(in the rows, 128 means zero)
A single turn carries every row of the set below to another of its rows. Some are shown first; where does it send the rows asked next?
z960: [118 153 159 153 112 141 163 111 141 128 141 163 125 146 150 102  94 114
 111 139 130 151  97 126  99  99 145 129 105 156 107 135 159]
z778: [138 141 155 148 119 147 147 103 164 138 139 159 167 166 141  91 100 113
 116 116 132 155  92 116 126  90 140 134 105 156 114 132 143]
z827: [136 106 102 117 148 103 156 130 156 132 116 103 132 111  98 103 112  82
  93 143 111 127 139 120 131 171 146 123 126 147 127 185 117]
z964: [140 115 106 120 136 103 162 137 152 135 111 105 145 133  91  97 112  88
  91 144 108 129 129 118 130 185 153 123 133 145 120 178 111]
z651: [109 149 121 161 140 104 141 123 157 122 155 120 146 138 128 126 136 149
 110 116 152 134 130 114  80 154 132 149 174 145 126 151  85]
z282: [131 152 162 150 127 124 152 101 147 123 134 160 154 158 134  86  95 112
 120 122 123 149  86 128 109 110 109 141 115 165 108 147 163]
z639: [ 97 137 168 160 118 144 149 103 161 121 142 150 136 137 144  91 105  95
 115 103 127 157 101 128  99 115 134 113 104 159 126 123 154]
z29: [108 117 167 145 128 142 123  92 163 109 147 163 159 140 127 115 105  97
 113 113 134 161 114 119  99 109 150 132  99 166 128 119 135]
z4: [137 105  83 109 130 111 150 134 167 133 132  99 127 102 101  98 128  95
 104 147 113 132 130 142 139 158 149 120 116 140 121 176 131]
z152: [ 96 111 162 153 126 134 136 107 175 129 144 155 160 123 131  96  86  93
 125 106 136 164 104 120 110 111 141 121 101 153 117 117 141]
z131: [123  98 100 108 145 115 157 132 139 138 128 102 134 106  96 125 121  98
 104 155 111 128 123 137 136 160 151 138 121 138 116 182 116]
z927: [124 105  87 106 129 110 160 117 154 135 123 104 129  97 112 114 111  92
 107 142 117 122 140 131 148 156 158 125 132 158 124 170 108]
z795: [101 134 174 140 142 119 140 114 165 140 127 145 161 118 150 101 110 102
 124  92 119 169 117 116 126 119 126 118 108 150 118 113 139]
z248: [132 140 161 155 119 149 153 107 163 137 134 160 156 164 145  95  95 106
 106 118 134 155 102 107 115  92 153 125 103 154 119 130 138]
z807: [132 124 158 148 133 114 145 106 160 129 138 164 170 146 121  93  73 110
 130 134 129 161  97 121 113  98 126 148 106 158 101 143 152]
z615: [118 147 117 154 114 102 146 119 156 104 147 114 127 129 115 125 159 152
 126 136 148 148 129 123  80 129 150 149 172 135 126 150  96]
z937: [123 149 102 161 117 106 148 126 162 118 169 119 126 134 133 125 140 165
 120 138 149 142 137 135  81 125 148 144 160 139 118 145 104]
z560: [138 101  92 119 123 124 165 134 169 130 134  85 120 111  99 105 141  92
  98 144 108 130 132 138 129 153 153 121 120 134 121 171 136]
z632: [140 118 116 113 142  97 166 132 162 140 125  97 135 124  91 106 128  90
 100 134 107 120 138 121 137 173 143 132 133 152 127 187 112]
z599: [139 149 150 139 116 140 130 115 165 120 139 179 140 150 141 105  99 111
  91 142 146 153 112 105  95 106 161 131  99 161 113 130 148]
z839: [116 149 164 139 125 125 154 131 159 147 129 155 131 119 163 108 106 115
 110 128 126 169 123 115 116 103 153 115  98 138 107 117 150]
z567: [123 160 165 126 146 116 142 130 152 154 116 162 166 133 152 100 105 121
 112 116 128 158  97 105 130 126 117 137 116 148  97 132 144]
z377: [129  97 104 116 129 113 168 130 136 133 132  99 144 127  86 122 123 104
 114 159 100 135 122 146 135 161 160 138 123 136 110 174 113]
z223: [124 149 117 159 116  97 137 122 174  99 144 110 129 129 113 104 162 141
 120 120 148 151 133 118  77 141 141 134 171 137 134 149 103]
z501: [122 139 117 166 118 102 127 110 174  97 143 112 126 140 116 118 142 149
 119 121 128 145 148 106  72 146 142 125 157 138 131 156  93]
z677: [118 143 112 172 125  98 140 118 181 108 162 111 132 132 129 106 138 141
 115 110 146 146 152 124  76 140 139 126 161 147 138 142 100]
z309: [119 132 170 156 128 155 147 108 161 138 137 154 164 162 138 100 103 100
 108 108 132 157  95 108 113 102 146 126 101 147 123 128 135]
z634: [135 113  99 112 119 111 164 136 175 138 143  92 118 110  99 105 142  97
 108 140 108 128 140 142 140 156 158 119 119 142 126 173 125]
z263: [134 112 111 107 133 110 172 136 148 144 139  98 127 120  93 127 134 105
 109 154 106 123 130 139 138 156 156 142 125 141 115 185 114]
z112: [125 140 161 147 125 155 140 112 163 144 138 157 171 164 138  95 108 110
 108 109 135 154  82 113 121 104 136 132 103 147 114 131 140]
z684: [139 143 167 139 139 103 155 116 152 137 130 152 155 136 142 102 100 122
 132 132 109 172 118 126 123  91 125 138 101 148 102 135 159]
z405: [137 111  84 116 109 116 158 141 168 132 132 100 129 116  99  95 129  99
 102 148 110 137 129 145 136 166 166 110 118 136 115 162 125]
z143: [112 142 152 137 131 132 133 126 169 147 128 172 169 134 138  90  81 106
 107 117 152 149  80 101 117 131 129 136 117 155  99 132 139]
z497: [111 142 117 155 123 114 123 118 159 110 143 117 136 139 117 132 147 160
 117 123 135 138 126 106  79 155 137 140 162 132 119 158  84]
z281: [121 116 102 106 122 110 169 122 164 143 131  97 128 107 108 116 127  93
 108 127 115 116 140 128 149 165 159 126 138 160 128 169 101]
z350: [117 151 120 151 119  99 143 115 157 107 139 115 136 129 116 121 154 148
 124 124 150 142 126 114  86 141 141 150 182 143 127 151  88]
z538: [122 147 153 130 129 148 112 120 167 128 136 176 166 147 134 102 112 109
  90 118 152 148  87 104 105 133 137 137 106 159 111 128 140]
z436: [136 145 116 166 140  92 137 128 165 112 164 114 146 149 113 109 145 156
 120 128 140 146 130 131  76 140 118 151 158 136 122 162 112]
z517: [136 103 104 115 137 119 178 126 139 136 126  93 130 122  97 128 127 100
 101 158 106 120 126 129 133 151 153 147 132 142 113 182 119]
z900: [ 99 155 162 142 124 145 144 108 149 136 130 163 154 142 149  96 101 107
 109 103 139 141  77 116 114 132 119 132 123 164 111 131 143]
z981: [145 111 101 117 140 109 168 123 163 132 114  92 139 123  98  99 123  85
  93 133 110 118 132 115 135 169 138 131 141 153 125 183 121]
z482: [120 103  93 114 115 111 166 112 156 132 122 101 144 113 103 109 111  92
 112 132 110 129 137 133 149 167 166 119 140 160 123 157  98]
z397: [121 135 152 150 118 134 149 131 165 140 140 168 138 132 141 100  80 108
 107 146 145 161 101 112 101 102 159 127  96 142 100 130 152]
z611: [135 152 120 159 123  91 140 124 166  99 140 112 134 139 107 106 159 146
 121 131 144 151 130 117  75 139 135 146 172 135 130 160 106]
z766: [128 149 101 154 105 106 133 111 166 105 146 121 124 138 125 127 139 168
 123 136 134 140 138 111  84 134 147 137 162 139 116 155  93]
z758: [137 130 152 134 126 129 124  89 160 111 146 171 173 153 123 106 100 116
 123 126 132 156 101 125 113  99 131 153 106 173 112 134 146]
z993: [121 103  89 110 120 127 169 116 162 137 126  91 132 103 113 117 129  93
 104 129 118 116 130 128 148 159 156 128 142 155 122 162 110]
z471: [133 143 106 155 118 102 120 115 174 100 149 114 140 144 108 115 151 164
 127 126 127 144 128 118  82 144 125 140 157 133 118 163 104]

z405 goes to z482
z599 goes to z29
Now find these:
z471 goes to z766
z517 goes to z560
z827 goes to z131
z263 goes to z634
z248 goes to z309
z639 goes to z900
z350 goes to z611
z143 goes to z807
z677 goes to z651
z567 goes to z684

A single turn carries every row of the set below to another of its rows. Some are shown first; where does it send the rows asked next?
z582: [134 135 126 124 155 115  99  66 136  98 182 102 153 101 101 173 139 151
 128  67 163 135 132 149 112 117 156 119 146 147 140 107 106 132 151 117]
z414: [114 154 127 109 121 112 121  77 121  95  87 101 152  65  91 172 128 115
 135  94 185 140 126 161 111 111 136 112 145 175 105 131 109 141 127 139]
z790: [114 151 113 108 150 109  95  50 126 101 109 145 114 162  96 159 124 147
 129 173 163 136 128 141 103 127 148  95 143 139  92 126  98 139  98 118]
z31: [124 120 116 112 149 115  94  58 124  89  96 154 108 155 105 165 138 144
 134 181 169 129 135 150 118 108 135 109 135 125 116 112 110 142  98 115]
z247: [114 135 112 118 149 109  95  60 123  89 101 147  98 153  97 162 133 154
 132 176 175 132 137 150 120 116 137 102 138 123 116 117 107 144 108 114]
z279: [125 127 125 113 159 116 152  87 102  89 124 110 126 155 112 190 142 104
 131 169 157 100 131 156 119 111 122 123 144 140 133 112 119 146 103 164]
z19: [116 118 137 126  92 104 149 101 153  95  98  66 149 145 106 179 141 150
 131 124 158 137 132 136 122 108 153 122 145 140 127 122  99 140 169 112]
z522: [117 138 120 120 159 111 153  91 101  86 128 103 113 152 104 187 137 113
 130 165 164 102 135 157 123 116 121 117 146 135 136 116 117 150 114 163]
z86: [124 136 119 102 150 115  93  49 127 101 104 152 124 164 105 162 129 138
 130 177 157 132 125 140 101 121 146 102 139 142  91 120 101 136  89 119]
z346: [114 147 126 112 121 112 121  80 120  91  83 101 148  61  91 173 132 115
 137  96 189 138 129 164 117 105 131 115 143 170 113 128 112 142 129 137]
z537: [127 125 127 110 117 110 135  74 135 101 134 156 139 154 104 172 136 152
 122 103 161 226 133 131 117 122 127 122 141 126 122 111 113 131 127 116]
z511: [124 134 132 105 122 118 120  77 122  93  78 109 160  64 100 176 137 106
 138 100 181 136 125 163 114  99 131 122 140 174 110 123 115 139 118 138]
z366: [112 145 125 100 162 116 115  90 134 104 176  97 156 135 115 161 135 127
 129 145 149 174 129 208 111 114 104 107 142 154 109 115  90 132 120  77]
z17: [131  99 146 114  93 113 146  96 157  99  92  77 171 148 120 184 148 133
 132 131 143 133 124 133 115  99 153 133 140 148 119 116 101 134 150 114]
z512: [128 133 127 106 161 118 151  82 104  95 127 111 137 160 113 190 138  98
 129 167 148 101 125 151 109 116 128 121 145 150 118 116 114 142  96 167]
z427: [147 125 133 111 157 123  98  58 139 105 179 110 176 107 112 177 141 136
 128  70 149 133 124 144 100 114 160 125 144 159 127 105 105 125 134 120]
z717: [113 132 136 122  93 102 150  97 155 101 105  62 155 149 104 177 135 149
 129 121 151 140 128 130 114 116 160 118 148 149 113 128  92 137 166 115]
z735: [129 121 120 104 150 117  93  53 126  96  97 157 122 159 109 165 136 137
 133 182 160 129 128 145 108 111 141 109 135 135 103 114 107 138  89 118]
z391: [140 120 128 126 155 117  98  69 135  94 176 106 152  98 106 177 145 149
 130  70 166 132 134 153 118 108 151 126 142 141 151 101 111 134 150 115]
z775: [121 130 129  95 162 121 114  89 134 102 169 104 162 135 123 163 141 119
 130 149 145 170 128 210 112 105 100 115 139 153 112 109  95 131 113  77]
z849: [120 137 129 110 121 115 120  81 120  90  79 106 152  61  96 175 136 111
 138  99 187 136 129 165 119 101 129 120 141 170 115 124 115 141 125 137]
z612: [128 112 145 110  94 112 147  91 158 105  98  74 177 153 117 183 142 132
 130 128 138 136 121 128 106 107 160 127 144 157 106 122  95 131 147 117]
z715: [138 138 128 117 156 117  99  60 137 104 184 104 165 106 104 174 137 145
 127  66 154 136 127 145 103 119 161 118 147 156 128 109 103 129 143 119]
z670: [149 108 132 119 155 122  97  67 136  95 171 113 162 100 113 180 150 141
 131  74 159 129 132 153 116 102 150 132 139 144 149  97 114 131 141 116]
z32: [128 128 128 109 118 110 136  72 136 103 136 156 141 155 103 172 135 151
 122 103 158 228 131 129 115 124 130 121 142 129 119 112 111 130 125 117]
z371: [152 111 135 112 156 125  97  62 138 101 172 115 174 104 116 179 148 134
 130  74 151 130 126 149 106 105 155 131 141 153 137  98 111 127 133 118]
z185: [123 141 132 102 122 118 119  74 123  97  81 108 165  66  98 175 133 104
 137  99 178 138 123 160 108 105 135 119 142 180 101 127 111 137 117 140]
z384: [118 151 129 104 122 115 120  74 122  98  86 104 161  66  94 172 129 109
 136  96 179 140 123 159 107 110 138 114 144 180  99 131 108 137 120 140]
z77: [117 139 129  95 162 119 115  88 134 105 172 101 162 137 120 162 137 122
 130 148 145 172 127 207 109 110 104 111 140 157 107 113  92 131 115  78]
z613: [124 101 142 122  93 110 147 102 154  94  92  73 157 144 115 183 148 142
 133 129 153 134 131 137 123  98 150 131 141 140 130 116 103 138 161 112]
z732: [111 155 116 120 159 108 154  88 102  91 136  97 112 155  98 184 130 117
 128 160 163 106 133 154 118 126 127 110 150 140 127 123 111 150 117 164]
z779: [114 133 125 103 161 117 115  95 132  97 171 100 149 131 118 163 140 128
 132 148 155 171 133 213 120 106  97 113 140 146 122 109  96 135 124  76]
z856: [109 150 110 116 149 106  95  56 124  94 108 142 101 158  93 158 125 155
 130 173 172 135 134 145 112 125 143  95 142 130 104 124 101 143 108 116]
z525: [130 125 130 107 118 112 135  71 137 104 135 157 146 156 105 172 135 149
 122 104 156 226 130 128 113 123 130 122 141 131 117 111 111 128 121 117]
z941: [130 120 129 110 117 111 135  75 135 100 132 158 140 153 106 174 138 151
 123 104 160 226 133 131 118 119 127 124 140 126 125 110 115 131 125 116]
z858: [111 142 124 104 161 115 116  92 132 100 174  97 149 133 114 160 136 129
 130 146 153 173 131 211 117 111 100 108 141 149 117 113  93 135 125  76]
z846: [131 120 131 106 118 113 135  71 136 103 134 160 147 156 108 173 138 147
 123 105 155 226 130 129 115 120 128 125 140 130 119 110 113 129 120 117]
z633: [119 129 141 114  94 107 148  91 157 107 104  66 169 153 109 179 135 140
 128 123 142 139 122 127 105 115 163 119 147 156 103 129  91 133 156 117]
z910: [112 161 119 112 161 108 154  82 104  97 138  98 124 160 100 184 127 112
 127 160 155 107 127 148 108 131 132 107 152 149 113 126 108 146 110 167]
z404: [119 127 129  99 162 120 114  92 133  99 168 103 156 132 122 164 143 123
 132 150 150 170 131 212 117 103  97 115 138 148 120 107  98 133 118  76]
z579: [132 117 131 108 117 114 135  73 136 101 131 160 144 154 108 174 139 148
 123 106 157 225 132 131 116 119 127 126 140 127 123 108 115 130 122 116]
z806: [121 150 124 106 161 113 152  79 106  99 134 105 136 162 107 186 131 102
 127 163 147 104 124 147 103 126 133 113 150 154 108 123 108 142  99 168]

z525 goes to z846
z19 goes to z717
z427 goes to z371
Now find these:
z512 goes to z279
z790 goes to z86
z346 goes to z414
z77 goes to z775

